In the rows, zero is written as 128.
A state moves one step at a time under one of 6 hidden systems, and each row is a state written as 18 numbers. Each run below is a few steps of one system.
Z_150, path 1, 10 rows:
[[149  90 175 141 147  94 122 171  89 114  62 158 111 123 150 198 128 174]
 [194 150 155 160 105  96  99 153 143 159 191 128 114 140 136 116 140 201]
 [ 78 133 159 135  82 173 128 136 133 122 177  50 164  90 106 138 134 158]
 [110 126  66 172 168 120 174  56 154 115 147  70 148 135 111 108 113 108]
 [103 117  92  99 121 159 109 106 130  89 113 185 138 156 102  61  94  58]
 [116 133 112  92 189 124 127 159 106 118  76 197 128 109 176 157 161  89]
 [207 118 177  89 154  92  84 128 118 164  98 156  67 134 122 158 141 156]
 [174 143 159 133  40 129 109 185 125 174 128  96 152 134 156 168 114 191]
 [ 73 160 142 171  95 104 189 138 143 161 197  44 104 110 120 117 136 168]
 [ 87  73 134 186 105 151 178  57 161  76 149  85 165 136  74  83 109 109]]
Z_859, path 2, 10 rows:
[[106 176  84 152 111  60 150 125 164 114  92  85 154 151 144  85  89 169]
 [139 106 160 126 121 150 178 116 189 166 152 176 116 182 122  89 158  74]
 [ 97  62 135 183 171 140 147 129  77  74  98 140 135 120 116 177 111 126]
 [191 153  94 133 170  93  72 102 111 112 162 159 117  91 135  85 152 147]
 [ 86 143 165  42  86 170 102 154 142 118 125 140 134  93 137 153 164 117]
 [146 157 103 126 160 116 128 137 128 179  92  56 135 155 140 189  93 158]
 [157 130 137 147  52 122 133 142 114 170 138 137 105 158 109  55  87 115]
 [ 67 112 125 173  93 109 208 132 158  95 150 136 140 120 156 138 155 131]
 [144  96 143 149 216 117 119  70 161 101 153 132 107 161  81 127 132 138]
 [138 109 125 134 147 195  69 136  90  91 128 165 183  97 123 101 128  97]]
Z_859, path 3, 10 rows:
[[161 133 111 108 107 128 153 101 133 154 143 126 128  69 170 159 191 110]
 [115 120 138  85 113 115  85 132 133 105 111 121  98 170  98 172  78 167]
 [153 164 136 175 123 134 131 176 141 171 131 113 182 143 153  77 122 143]
 [ 82 110 129 125 108 134 192 105 117 150 165 121  69 112 115 131 145  82]
 [146  86 122 160 136 105 111  75 149  59 103 115 161 140 107 143 104 170]
 [133 158 106 119 170 158  91 159 136 129 171 193 146 150 139  80 141 100]
 [ 91 123 164  88 148 138 152 126  94 135  68 103 115  60 132 158 165  99]
 [213 125  85 114 103 104  85 100 125 144 117 112 123 152 139 183  94 167]
 [ 87 167 157 126  70 122 116 213 134 141 142 157 127 159 137  70 104 147]
 [104 122 154 170 143 121 225 110 157 172 147  69 122 112 138 148 173 123]]
Z_150, path 4:
[[196  86 108 163 190 150  89  83 147 116 145 128 160 182 105 168 103 143]
 [126 191  83 103 116 150  62 175  79 145 138 131 146 108 138  71  94 115]
 [111 142 138  67 123 102 175  91 144 141 102 108  95  57 157 161 203 106]
 [169  84 147 123 108 112 133 102 172 143  91 121 107 221 100 175  73 149]
 [108 161 132 190  89 143 137 225  96 166 147 143 158 145 157  68  99 132]
 [ 74 104 158 145 143 114 172  88 105  88 185 112  86  37 113 132 196 127]
 [168  79  98 138 151 127  84  53 180  52 110 132 178 184  95 152  85 157]
 [119 207  76  99 164 174  79 198 120 167 150 165 167 159 156  67 110  88]
 [119 124 169  62 153 124 154  98  78 157  75 104  67  25 131 162 198  85]
 [221  81 113 127  69  72 124  87 162 132  79 135 107 200 134 204  79 180]]
Z_977, path 5:
[[123 152 125 129 105  91 135 150 132 130 102 105 136 116 156 142 126 166]
 [123 141 151 130 109 126 159 135 166 166 164 118 109 154 122 109 139 130]
 [119  93 136 178 123 152 135 132 110 115 139 122 142 154 103 124  91 128]
 [131 128  77 151 149 105 117  97 121  89 155 151 126 117 130  98 127 126]
 [103 122 145  79 143 148 105 113 149  89 119 156 139 107 120 122 159 107]
 [162 126 120  95 164 144 110 127 130 153  86 125 143 140 145 182 131 117]
 [155 161 141 113 108 108 118 159  94 183  99 113 103 109 140 112 121 137]
 [107 128 161 154  69 106 176 152 135 145 140 105 115 115 144 142 142 158]
 [117 116 124 168 116 123 150 107 161 125 180 102 116 182  94 116  94 150]
 [120 111 101 177 144 157 110 114 122  85 171 153 164 137 107  69 112 110]]
Z_2, path 6:
[[132 136 123  88 138 133 127 126 157 142 151 163 103 152 137 152 148 112]
 [143 108 171 135 146 132 126 141 113 140  69 116 139 134 120 141 113 135]
 [156 139 102 153  99 109 126 133  95 148 163 120 106 108 143 127 123 148]
 [ 81 131 164 121 117 113 140 129 160  96 144 125 123 120 115 109 146 151]
 [143 119 104 154 152 149 140 102 158 134 139 105 162 167 121 138 112 121]
 [106 126 113 120 135 147 106 135  89 118 129 150 114 125 107  91 100  94]
 [141 132 117 110 133 127 127 119 133 117 109 151 152  85 162 137 171 113]
 [156 125 138  84 122 115 108 120 149 142 109 136 100 157 126 167 120 141]
 [137 140 161 154 115 129 131 178 107 165 107 107 137 132 134 123 111 153]
 [113 128 125 165 119 102 171 115 120 137 177 109  94 103 129 122 148 138]]
Z_2, path 7:
[[125 153  93  82 117 147 104 107 149 127 139 102 150 117 132 147 127 125]
 [111 153 136  82 121 140 139 147 135 169  90 122 121 143 132 124 118  99]
 [148 125 130 148 112 104 173 141 115 164  94 139 114 127 158 133 133 115]
 [138 115 144 158 110  82 138 131 133 111 137 153  99 141 130 119 125 164]
 [128 119 146 171 145 136 118 132 149 105 171 125 153 144 113 116 131 162]
 [108 117 111 135 163 166 112 101 119 110 168 104 135 124  94 125 116 113]
 [115 135  97  92 126 153 105 105 117 107 101 122 153 101 125 112 121  94]
 [142 154 105  68 113 128 119 138 138 153 100 156 127 130 161 143 141 102]
 [150 129 173 110 125 107 145 159 129 171  80 140 102 141 146 153 138 134]
 [159 117 152 184 104  89 154 144 113 151 133 112 105 132 135 139 120 174]]
Z_963, path 8:
[[121 117  72 143 112 156  84 150  58  90 124 132 163  95 148 173  94 135]
 [134 194 133  50 129  99 103 125 163 145 120 120 120  85 154 112 179 141]
 [134  83 214 116 113 158 156 136 147 167  87  98 125 159 105 178 125 128]
 [138 155  65 184 131  90 152 156 103 165 124 106 119 177 146 122  64 143]
 [102 138 141 142  63 102 151 113 152 100 186 150 110 103 118  38 151 130]
 [100  76 124 156 183 162 151  89 167  66 150 144 170 140 124 173 156 117]
 [162 145  90 103 210 154  43 117  90 120 118 145 135 137 101 101  91 109]
 [154 133 149  82  65 160 107 154  71 155 105 144 129  48 160 137 170 100]
 [118 136 139  77 118  80 156 124 157 142  66  87 102 129 153 225 137 167]
 [151 151 177 160 109  98 123 179 162 178 118 103 125 213 109  90  75 188]]
Z_977, path 9 (10 x 18):
[[133 116 145 114 133 187 136 137 117 172 121  98 149 130 123 163 129  96]
 [136 143  90 151 120  93 142 129  92 148  92 101 116 124 140 118  89 131]
 [103 144 143 125  73 100 148 142 159 115 144 154 120 127 143  87 146 140]
 [110  99 150 144 158 153 138 132 158 116 156 138 133 176 111 158 125 131]
 [174 113 107 152 165 134  93 103  98 122 130 135 133 130 107 102 105 121]
 [111 138 111 100 112 128 111 126 106  97 127 148 132  65 150 126 158 119]
 [117 139 144  82 146 123 140 117 170 138  96 103 130 138 135 172 143 134]
 [174 141 136 129 106 145 118 153 126 188 112 115 135 163 130 118  99 125]
 [102 133 129 175 104 108 155 167  86 135 151 129 107 106 142 114 124 141]
 [107 103 141 147 119  99 159  82 167  91 149 122 112 137 106 118 135 145]]
Z_963, path 10:
[[129  69 118 159 131 134 106 146  84  73  95 157 138 157 127 206  79 158]
 [147 209 101 108 144  96  76 172 122 155 174 139 112 111 156  90 140 167]
 [117  94 206 117  91 160 171 101 142 152 154  84 112  88 101 154 179 124]
 [140 122  64 168 158 119 139 101 143 126  94  78 168 186 129 168  64 145]
 [115 174 122 113  87 131 103 155 131 137 149 166 128 132 122  10 113  98]
 [ 93  75 155 139 138 141 196 106 128 101 127 160 121  79 146 164 200  87]
 [171 116  94 113 192  98  62  93 126  88  91 137 119 172 106 170  79 166]
 [146 170 158 113  77 166  73 209  91 170 161 149 147 106 144  90 131 135]
 [ 94 129 137 115 127 106 210  97 137 163 133  70  85  75 148 188 186 119]
 [167 106 133 151 122  97 108  86 174 108  82  92 153 207  87 121  53 179]]
Z_980, path 11 (10 x 18):
[[ 99 146  82 174 113 136 209 130 126 172 121  75 157 123 158 123 121  93]
 [119 117 106 113  88  81 146  86 143 100 115 169  78 149 108  70 103 104]
 [136  99 139 152 147 135 112 152 139  73 109 204 175 140 156 137 145 131]
 [148 127 127 131 221 136  98 129  93 150 151 126  87 136 107 163 125 130]
 [173 117 154 115  78 142  95 112  97 142 114  83 141  79 117 143 127 150]
 [ 94 175  96  95  96 114 142 145 168 141 154 103 132 134 160 162 138 150]
 [ 98 130 185 132 127 121 171 139 164 151 101 117 121 161 106  73 124 116]
 [137  98  92 190 107 149 159 118 118 122 164 153 146 151 131 107 113  99]
 [107 131  97 128 155  96  89 120  95  66 123 160 105 114 114  99 104 139]
 [164 116 147 110 179 141 103 102 142 112 116 146 154  91 139 149 182 127]]
Z_980, path 12 (10 x 18):
[[114 116 108 101  89 122 120 129 135 101  83 142 136 162 131 149  85 127]
 [156 151 138 144 157  99 135 163 142 155 120 164 126 145 162 110 151 139]
 [118  89 172 141 121 149 139 126 108 131 163 128  93 123  97 148 132 127]
 [142 134  97 159 116 120 103 116 131 104 136  90 165 133 124 129  94 172]
 [103 171 124  92 141 129 115 136 143 129 154 146 122 106 130  77 156 110]
 [106  90 146 133 148 150 167 105 123 120  91 112 141 114 119 152 137  96]
 [182 130  76 122 121 115 107 105 132 142 116 136 125 166 137 138  92 126]
 [120 145 161 102 101 114 113 181 111 130 118 170 111 105 152 123 149 141]
 [121 107 159 159 153 123 167 118 149 137 151  94 119 133 123 174 148 154]
 [145 134 118 136  95 146  95 118 139 133 153 106 143 165  93  88  78 141]]

Name the system that made each run.
path 13 (2 x 18):
[[102 141  98 128 145 109 146 140 111 130 128 115 113 121 148 170 123 137]
 [165 128 155 124 117 111 114 110 144 141 119 118 117 137 108  96 121 147]]
	Z_859
path 14 (2 x 18):
[[101 182  91 148 143 143  81 148 122 115 152  75 187 120 118  75  90 156]
 [ 88 153 111  97 155 132 164  91 129 129 134 123 117  63 129  72 183  63]]
	Z_980
path 15:
[[132 147 117  79 137  99 133  86 127 131 123  91 100  58 147 178 178 141]
 [137 121 163  71  86 148 129 120 195 151  89 106 148 179 122 166 118 133]]
	Z_980
path 16 (2 x 18):
[[111 163  90 141  83 122 149 160  92 169 125  90 130 112 152 120 102 125]
 [100 133 141 123  97  77 174 102 165 108 133 139  94 119 127  92 152 133]]
	Z_980
path 17, 2 rows:
[[108 138 160  86 109 115  73 120 114  83 119 114 114  81  97 106 126 164]
 [144 167 100 104 122 157 122 137 172 163 145  99 177 141 161 156 141 132]]
	Z_859
path 18 (2 x 18):
[[166 114  86 117  78 147 110  90 110 106 147 157 149  77 147 119 152  99]
 [ 87 143 117  75 166 105 116 141 138 100  82 136 115 136 144 185 124 142]]
	Z_980
path 19 (2 x 18):
[[100 150 105 101 130  92 184  78 186 121  85 130 125 140 130  61 139  80]
 [161  67 136 125 149 149 142 114 154 114  76 190 147 179 140 176 129  92]]
	Z_859
path 20:
[[122 141  60 130 126  79 146 107 118 127 130 142  79 154 134 124  92 117]
 [104 124 183 104  99 128 129 161 153 108  89 176 139 134 130  83 142 118]]
	Z_150
path 21:
[[192 121  88 103  74 122 130 101 118 175 122 136  95 150 140 158 106 105]
 [107 145 161 115  69  89 123 197 128 117 103 158 117 132 159 140 127 179]]
	Z_980
path 22:
[[162 125 118 167 136  55 172  85 140 154 152 128  56 151 110  88 124 140]
 [103  89 161 134  60 165  88 135 133  59 169 158 155 128  97 105 114 149]]
	Z_977
path 23 (2 x 18):
[[117 176 110 153 166  89  95 181 136 130 178 136 108 169 135 126 106 194]
 [135 123 172 162 119 155 145 108 128 157 210  96 116  91  97  88 170 128]]
	Z_963
path 24:
[[124 135  85 195 164 126 106 111 107  80 194 108 162  91 125 105 130 161]
 [ 97 143 116  67 176 148  84  77 133  84 129 117 129  85  90  96 142 101]]
	Z_980
path 25:
[[124 128  66 147  86  80 149 113 110 104  72 108 138 130 153 142  80 140]
 [135 173 132 120 118 101 116 159 164 144 169 185 112 154 145  56 144 134]]
	Z_2
path 26:
[[174 137  70 172 155 128 116 120 114 161 141 100 144 174 129 135  78 136]
 [ 83 133 159 116 108 139 123 152  94 111 151 159 101  82 110  63 144 103]]
	Z_2
path 27, 2 rows:
[[124  81 140 159  96  98 138  77 113  60  73 123 142  98  98  79 103 132]
 [127 152  60  83 112 129  96 119 178  91 185 182 139 149 162 155 144 133]]
	Z_977
path 28, 2 rows:
[[107 137 116 158 118 142 152 146 179 141 164 123 150 204 120 111  94 132]
 [ 92 127 111 175 164 135 158 115 108 117 161 135 120 111 108  53 132  87]]
	Z_963
path 29 (2 x 18):
[[ 76  96 152 126  96 171 180 100 144 120 152 110 132 112 105 129 149  86]
 [120  98  81 176 180 113 137 104 116  86 104 141 138 165 116 132  83 121]]
	Z_150
path 30:
[[ 79 165 127 123 161 138 143 156 109 176 129  62 110 141 110 130  95 124]
 [153 110 128 181  80 111 179 112 137 141 101 126 154 132 143  78 124 114]]
	Z_977
path 31 (2 x 18):
[[ 77 163 112 114 171 149 159 157 124 172  89 106 132 160 126 102  97  75]
 [181  91 119 147  99 104 171  83 109 150  70 134 117 116 139 124 126  96]]
	Z_859
path 32 (2 x 18):
[[155 116 133 132 206 162 128 124 114 161 123 156 123 142 123 121 145  75]
 [170 114 115 107 107 120  82 130  64 122  95 150 106  96 134 149 109 131]]
	Z_150
path 33:
[[119 138 146 138 136 130  93 121 138  99 181 104 139  99 108 113 146 173]
 [ 92 143 115 113 156 167 125 109 144 122 142  87 161 118 108 114 131 107]]
	Z_980
path 34:
[[126 112 148 147 137 113 142 135  97 137  85 108 111 128 116 132 102 135]
 [150 125 119 155  88 111 137 128 136 122 156 159 127 130 146 107 138 140]]
	Z_150
path 35, 2 rows:
[[107 140 152 122  90 127 162 122 168 147 175 135 110 124 125  79 161 114]
 [ 91  79 141 154 147 161 150 115 122  93 113 108 151 138 105 170 112 122]]
	Z_150
path 36:
[[166 147 107 150 152  62  83 154 122  84 141 200 119 121 167 111 145 182]
 [135 146 198  66 132 163  76 142 164 137 163 118 136 107 113 147 175 161]]
	Z_150
path 37:
[[136  83 154 129 182 166 129 139  98 139 113 121 123 125 129 231 140 127]
 [197 151 105 162 122  75  89 125  99 149 124 109 114 136 124  89  84 179]]
	Z_150
path 38, 2 rows:
[[110 136 131 140 101 143  95 153 139 100 211 183 118 150 112  72 123 134]
 [ 93 106 140 134 212 173 138 109 146  96 133 117 172 109 124 160 166 110]]
	Z_2
